Rows are one point carried round by a steady rotation, each followed by how many steps it has turned.
The counts run from 0 to 312.
-.21 -.17  .20  .08 -.24  .01 -.05  .13 -.19  .09 -.04  .18 -.10 -.02 -.11  .08  .21 -.11 -.21 -.56  .24 -.13 -.19  .11 -.37 -.13 -.08  .10  .03  .20  .14 -.13 : 222
 .08  .14 -.28  .02 -.03  .17  .01  .02 -.01 -.06 -.09  .18  .10  .22  .38  .00  .01  .04  .07 -.33 -.22 -.05  .08  .25  .24 -.01 -.35  .09 -.07 -.27  .11  .06 : 77
 .17 -.14  .06  .22  .11  .09  .20 -.09  .25  .07  .02  .06 -.06  .17 -.09 -.03  .17 -.14  .11 -.10  .52  .10  .09  .17 -.42 -.16 -.21 -.09 -.23  .11 -.10  .23 : 178
-.08 -.17  .14  .09  .20  .06  .06 -.15 -.04 -.01  .04  .00 -.10  .04 -.21 -.12 -.13 -.19 -.10  .11 -.17  .41 -.12 -.06 -.33  .13  .01  .12  .18 -.13 -.55  .16 : 51
 .36  .10  .11 -.42 -.14 -.16 -.16 -.11  .25  .00  .26 -.01  .24  .00  .14 -.08 -.03 -.10  .15  .14 -.20  .17 -.12  .08 -.02  .15  .37 -.16 -.15  .16 -.23  .08 : 288
 .03 -.26 -.23 -.07 -.24 -.13  .27  .27  .10 -.09 -.06  .25 -.13 -.01  .23 -.11  .09 -.27 -.29 -.25  .32 -.08 -.12  .01 -.08 -.08 -.08 -.03 -.30  .07  .12  .03 : 81
 .06  .35  .05  .15  .41  .00 -.27  .07 -.09  .10  .02 -.01 -.02 -.12 -.06  .18  .28  .24  .06  .17  .29 -.04  .31 -.13 -.23 -.10 -.18 -.20 -.32  .02  .20  .15 : 134
 .03  .13 -.01 -.06 -.07 -.12  .29  .19 -.09  .06  .00  .11 -.05 -.35  .33 -.09  .02  .06 -.14  .30  .37  .27  .09 -.31  .03  .34 -.01  .00 -.15  .03  .21  .10 : 91
 .45 -.08 -.08 -.02  .19 -.29 -.19 -.14  .44  .06 -.01 -.01  .27  .19 -.11 -.33 -.09 -.13  .11  .09  .14  .04 -.10 -.11 -.08  .03  .07 -.10 -.06  .23  .12  .08 : 286
-.03 -.30  .24  .08  .13  .17  .12  .04  .01  .08  .05 -.10 -.14 -.32 -.07 -.13  .24 -.17  .08 -.22  .08 -.07 -.01 -.04 -.37  .03 -.10 -.04  .03  .63 -.15  .07 : 270
-.30 -.19  .01 -.20 -.26  .23  .02 -.18  .19 -.16 -.26  .06 -.22  .18  .03  .06 -.19 -.06  .10  .11 -.15 -.05 -.24 -.25 -.04  .06 -.05 -.24  .28 -.38 -.26 -.07 : 62
-.13  .03  .23 -.06 -.18 -.06  .07 -.16 -.19 -.03 -.13 -.22  .00  .11 -.08  .04  .16  .29  .17  .24 -.10 -.17  .12 -.25  .25  .12  .39  .12  .41 -.12  .16 -.17 : 106
-.06 -.09 -.03  .18  .14 -.16 -.27 -.10  .13 -.01  .03 -.10  .00 -.30 -.35 -.15  .04  .18  .05  .16  .08  .34 -.09 -.18 -.48  .10 -.25 -.16  .13  .06 -.21  .06 : 53
 .11  .25 -.05  .02  .25  .03  .12 -.31 -.17  .24 -.12 -.27  .05  .22 -.12 -.16  .20 -.20  .18 -.04  .31 -.05  .10 -.13 -.39  .00 -.09 -.11  .01  .17  .24  .19 : 226
 .01  .28 -.04  .03  .20 -.03 -.01 -.09 -.26 -.06 -.04  .05  .13  .21  .47 -.28  .34 -.09  .18  .11  .13  .06  .29  .07 -.01  .16  .04  .17 -.27 -.12 -.13  .15 : 88
 .31  .21 -.05 -.27  .04 -.11 -.27 -.03 -.01 -.12  .20  .07 -.01 -.01 -.28  .04 -.01  .24 -.19  .22 -.04  .06 -.10 -.23 -.23  .02  .13 -.30 -.22 -.12  .11 -.31 : 241
-.21  .23  .14  .15  .01  .19 -.26 -.05  .11  .03 -.04 -.13  .15  .28  .26  .16  .04 -.23  .23  .13  .02 -.38  .20  .33  .35 -.13 -.08  .09 -.20 -.03  .01  .18 : 28
-.08  .11  .32 -.20 -.25 -.06 -.02 -.16 -.27 -.05 -.04 -.07 -.03  .13  .01  .06  .14  .31  .16  .08 -.17 -.03  .04 -.10  .18  .14  .52  .14  .29 -.08  .01 -.32 : 105
 .00  .07  .24 -.03 -.14  .14  .00  .31 -.17 -.03  .06  .24 -.22 -.30  .35  .04 -.07  .01 -.22 -.10  .02  .34  .06 -.10  .18  .32  .00  .29  .02  .00  .03 -.16 : 93
 .01 -.10  .27 -.36 -.06  .22  .36  .20  .13  .18 -.14  .19 -.26 -.14 -.02  .13 -.32  .22  .00  .12 -.09  .23  .10 -.17 -.14  .04  .11 -.14  .16  .02  .16  .05 : 279
 .18 -.07 -.07  .18  .44 -.05 -.47  .06  .05 -.01 -.16 -.20 -.10  .02 -.38 -.28 -.02 -.02  .02  .11  .05 -.08 -.02 -.29 -.12 -.06  .00  .18  .07  .23  .06 -.09 : 145
 .02 -.26  .00  .31  .17 -.03  .04  .23 -.03 -.01 -.21 -.02 -.29  .15 -.31 -.15  .15  .19 -.18 -.08  .08  .21  .33 -.29 -.03  .05  .01  .39  .40  .07  .10 -.15 : 96
 .14  .04  .07  .18  .21 -.19 -.12 -.05 -.05 -.17  .06  .15  .13  .44  .00 -.39 -.10 -.02 -.12  .01  .10  .19 -.05 -.01 -.31  .16  .08  .02  .13 -.02 -.33 -.29 : 99
 .30  .02 -.13  .11 -.15 -.27 -.08 -.36  .04 -.16  .02  .10  .19  .05 -.17 -.11 -.06 -.17  .04 -.18 -.60 -.15 -.26  .08  .09 -.10  .02  .13 -.04 -.06 -.06  .05 : 67
-.12 -.29 -.22 -.06 -.16 -.35  .10  .03  .16 -.01  .03 -.01  .12 -.28 -.35 -.13 -.19  .15 -.12  .05 -.03 -.07 -.36  .09 -.11 -.32 -.03 -.37 -.11  .22  .02 -.19 : 161
-.15  .03 -.22 -.06 -.07 -.04 -.10  .46  .02  .06  .12  .11  .06 -.31  .23  .08 -.17 -.20 -.26 -.21 -.15  .10 -.09  .38  .08 -.02 -.19  .04 -.16  .16  .07  .23 : 33
-.19 -.09  .27  .04  .00  .33 -.10 -.08 -.02  .00 -.01 -.12 -.17 -.11 -.17  .18 -.24  .32  .04  .31 -.35 -.08  .10 -.06  .38 -.03 -.08  .15  .19 -.08 -.16 -.29 : 154
 .29 -.04 -.28  .02 -.17 -.29  .31 -.38 -.01 -.14  .03 -.05  .16  .11 -.32 -.11  .05 -.15  .03 -.04 -.46 -.09 -.16  .01  .00 -.09  .10  .00 -.08 -.02  .06  .21 : 68
-.27 -.11 -.12  .05 -.05  .13  .15 -.27  .07  .18 -.21 -.35  .12  .06  .10  .00  .16 -.01  .47  .07  .20 -.27  .15  .18  .16 -.10 -.21 -.13  .01  .09 -.01  .30 : 167
 .14  .21 -.13  .11  .15 -.01 -.16 -.13 -.14  .01 -.03 -.12  .06  .12  .27 -.24  .55 -.12  .20 -.13  .25  .01  .30  .03 -.12  .10 -.06  .24 -.21  .09 -.03  .12 : 87
 .38  .17 -.09 -.24 -.10 -.06 -.28 -.04 -.02 -.02  .16 -.17 -.04 -.11 -.37  .05  .09  .31 -.10  .16  .15 -.03 -.09 -.23  .01 -.02  .15 -.19 -.20  .06  .35 -.30 : 242
-.24  .01 -.22 -.16 -.11 -.10  .47  .13 -.25  .13 -.07  .23 -.05  .03  .09  .08 -.23  .03 -.31 -.22 -.16  .22 -.20  .07 -.17 -.05 -.05 -.21  .15 -.14  .10  .13 : 219
 .22  .30  .21 -.11  .21  .13  .04 -.10  .17  .05  .02  .17  .00  .13  .34 -.03  .02 -.06  .14 -.09  .15  .16 -.10  .11 -.45 -.02 -.18 -.21 -.31 -.05 -.37  .01 : 180
 .01 -.25  .20  .23  .05  .20  .04 -.07 -.07  .09 -.12 -.05 -.10 -.12 -.18 -.25 -.19 -.34 -.01  .00  .24  .27 -.11  .06  .10  .15 -.01  .50  .22  .15 -.17  .20 : 49
 .21 -.12  .22 -.04  .00 -.02  .30  .05  .19 -.01 -.33  .21 -.30  .16  .02 -.03 -.11 -.11 -.02  .20  .10  .12  .05 -.35  .16 -.04  .26  .38 -.05 -.21  .07  .21 : 187
 .03 -.31  .02  .40  .16 -.02 -.14  .14  .02 -.14 -.08 -.01 -.12  .25 -.19 -.24  .12  .04 -.09 -.15  .30  .20  .19 -.13 -.14  .15 -.07  .28  .33  .10  .06 -.12 : 97
 .07  .18  .10 -.36 -.19 -.06 -.06  .04  .12  .02  .22 -.19 -.11  .00 -.06  .30  .21 -.01 -.04  .01 -.37 -.22 -.10  .14 -.01 -.23  .36 -.14 -.16  .07 -.16 -.06 : 24
-.40  .17 -.29  .09  .00 -.01  .03  .17  .09  .04 -.11 -.31 -.02 -.19  .54  .01  .09 -.17  .16  .10  .35 -.05 -.13  .03  .08  .00 -.15 -.19 -.02 -.02 -.21  .16 : 308
 .24 -.15 -.28  .08 -.34 -.20  .37 -.30  .21 -.15  .20 -.12  .10  .02 -.31 -.04  .22 -.09  .02  .02 -.19 -.06 -.04  .03  .06 -.11  .11 -.07 -.12  .09  .17  .32 : 69
 .02  .26 -.02 -.17  .31  .14  .03  .00 -.11  .23  .01 -.17  .03  .28  .07 -.17  .01 -.16 -.04  .21  .19  .12  .09  .30 -.30 -.11 -.07  .08 -.23  .00 -.49 -.03 : 40
 .12 -.25  .02  .17  .12  .02  .42 -.12  .07  .06 -.12  .26 -.10  .22 -.30  .07  .15  .10  .00 -.31 -.13  .03  .17  .15 -.26 -.35  .02  .20 -.19 -.02 -.12  .26 : 176
 .21  .30  .28  .04 -.16 -.09 -.17 -.35 -.13 -.09  .04  .09  .13 -.11 -.24 -.08 -.07  .48  .23  .18 -.16  .22 -.22  .19 -.08  .07  .06  .13 -.05 -.16 -.04 -.23 : 56
-.03 -.36  .15 -.02  .13  .05  .41  .13  .04  .20 -.05 -.03 -.17 -.34 -.15 -.11  .07 -.19 -.05 -.11  .06 -.10 -.05 -.18 -.28 -.09  .05 -.11 -.03  .50 -.13  .07 : 269
